Each row is where one point has got to under a steady rotation. How many ticks took it there?
The counts run from 0 to 918.
[  7   9  -3  30  -3  15  -1 -20  -4 -10  -2  -9   4 -20 -17  16 -21  -4
   6  -3  -3   3  20   6   6 -14  -4 -11  13  -3  18  10] | 454
[ 21  -6  16  11  -6   1 -12  -1   1 -16  12  -2 -12   7   5  22 -28  -2
   0  -1   7   4   3  16 -25 -17   2   1  23  -2  -7   0] | 391
[ 12  14   0  23 -11  -4  -4  18   9   1   3   0  -4  -3  -8  16  -6  -2
 -11   0  -1  21  23  24  -9 -23   2  -7  22   3   3  -3] | 18
[ 20  -1  -7  19  -9   7 -18 -17   2 -18   0  -1   7  17  -9   7 -13   0
   6   2  -2  -8  13  19 -22 -17 -15  -3  22  -7   4  -4] | 251
[  5   8   6  17  -2   4 -28 -38  -4 -15  16  10   9   0 -14  14   6   2
   6  -3   3  -7   8  12  -1  -8  -3  -9  19 -16   2   3] | 485
[ 11   2   6  29  -4  20   6  -3  -1  -5  -3   0 -12 -17 -10  29 -17  -8
  -8   1  -5  14  20   5   2 -13   2  -2  21  13  17   3] | 188
[ 23   3   9  24  -1   0  -6  10  13  -9   9   3   5   4 -18  15  11  -8
  15  16  15   5  20  19 -16  -7 -12 -11  16  -4   2  -5] | 22
[ 25   3  20  20 -10  -4  10 -20 -11  11   4   5 -12  -4   5  21 -13   1
   6   3   1  -4 -10   4   1  10   0 -19  17 -15   4  17] | 761
[ 17  13  20  13  -4  -5 -16 -15   4  -4  12  10  -8  -3  -7  27  19   4
  10   6  16  -5  -8  18  -1   1   0  -7  19 -17  -4  15] | 527
[ -1   2   6  26 -14   3   9  -2   7  -5  14  11  11 -15  -9   7  -4  -5
   2  22   5  18  32  14  11 -17   0 -12  12  -2   8  -6] | 103
[ 26  -1  12  23  -6   4  17  -3   0   2   1  -2   1  -9  -8   8   2 -21
  11   5  11  14  26   1  -3   3 -12 -23  16  -7  15   8] | 54
[ 16  20   8   4  -3 -13 -12 -20 -11   7   9  12  -7  -7  -6  19  -3 -14
   8  -6   4   1   3   9   0  13   5 -34  13 -18  18   6] | 404
[  1  -5  19   8 -11  -3  -7 -25 -10  -8  17  22 -20  -1   8  26 -22  -3
  -6   5  -1   4  -3   7   7 -12  10  -2  21  -4   2   2] | 712
[ 27  -9  22  27   4  13   8  -8  -6  -1   9   0  -8 -15  -6  27 -10 -21
   2  -1   7  11  15  -2  -5   6  -3 -18  19  -1   8   2] | 630
[ 22  -5  22  22  -7  -4  -7 -21  -8   6  14  14 -15  13  14  18 -28   2
   0   8  -2   1 -10  12   0   0   9  -8  15  -8  -1   0] | 307
[  6   8  14  20  -2  -2 -22 -27   3 -14  18   2   9 -12 -10   8   5  -4
   5 -14  12   7  18   3   4  -7   0  -9  19 -16   4  10] | 667
[  5  -2   3  11 -10   5 -20 -25   5 -25  11   9   2   0  -8  18   4  -1
  -2  -8   4   0  14   7 -11 -25  -8   6  27  -8   1   5] | 795
[ 19 -20   8  14  -8   6  -9 -22  -2 -23  11   8  -2  11  -1  16  -9  -4
   0   4   1  -4  12  10 -22 -17 -11   7  27  -5  -6  -7] | 390
[ 20  -4  -1  21 -10   3 -10 -17   2  -8   8  16   9  18 -15   4   5  -1
  11  25   4 -14  14  17  -8 -11 -16 -10  13  -5   5  -5] | 517
[  3  -6  12  32  -8   8  10 -24  -5  -7  17   4  10 -25  -4  13  -9  -2
   2   8   4   9  26   4  14 -10   0  -9  14  -5   8   0] | 497
[ 12  10   3  18 -22 -12  18 -10 -10  21   9  17   3  -7   8   8   4  -3
  -7  14  -3  11  13  11  15  -3  -1 -22  17  -8  10   8] | 862
[ 11 -12   5  20  -4   7  -7 -38 -15  -6  12  11   0  -4   0  17  -4 -15
  -7  -7  -9  -3  16  -1  -9   0 -10 -12  25  -5  10  -6] | 672
[  4  -1  11  29   6  11 -14 -24  -7  -7  18   2   2 -12 -12  14 -27 -12
   7   4   0   8  21   7   6  -1   6 -13  11   1  15  -8] | 92
[ 11   1   9   8  -8  -3 -25 -39  -8  -9  17  20   1  11  -6  11   3  -4
  12   5   7 -10   2   6  -2  -1  -7 -15  12 -19   5   4] | 799
[ 27  -5   3  36 -10  14  19   1   0   0  -9  -6  -1  -9  -5  14 -10  -7
   2  11  -2   8  20   7  -5  -8 -11 -10  19   3  10   7] | 550
[ 18  18  -3  29 -19   2   1   0   4  12 -10  18 -13  11   3  17 -11   3
  -7  15 -12   8   1  18   8 -12   0  -9  15   3   7  13] | 510
[  9  12  -7  18 -15   7  -2   2   2   3  -4  19 -18   8  -5  24 -17  -2
  -6  17 -10  12  10  19   0 -20   4  -6  16  10  11   1] | 824
[  8 -16  23  20  -3  12 -10 -26   0 -25  21  13  -8   3  -4  16  -8  -7
   2   7  10   5  10   1   0 -17  -4   4  20  -7   5   2] | 529
[ 12  14   0  -1 -18  -9 -14  -9   3  -6   8  10   2   1 -11  24  20   2
   4   7  10  -7   9  25 -13 -13  -7  -9  23 -15  -2   3] | 655
[ 19   1  -2   7 -25  -8  -1 -19  -8   1   0  17  -1  18   9  13 -12   7
  -4  12  -6 -12   0  21 -10 -17 -10  -3  23 -10  -8   7] | 521
[ 11  10  -2   3 -16  -4  -4   2   0  -5  -3  16 -12  16  -8  26 -29  -2
   4  20   1   2   5  25 -10 -21   0  -6  13   2   7  -3] | 291
[ 18  10  -4  35  -5  10   3 -10  -6   4  -7 -14   2 -18 -10  24  -7  -1
  -7 -11 -10   8  17   7  -8  -4  -4 -13  23   3  10   6] | 411
[ 13   5  12  -1  -8  -8 -16 -18  -8 -12  14   4  -2 -10  -9  30  11  -3
   8  -9  10  -5   8  14 -19  -3  -3 -14  28 -17   0   4] | 261
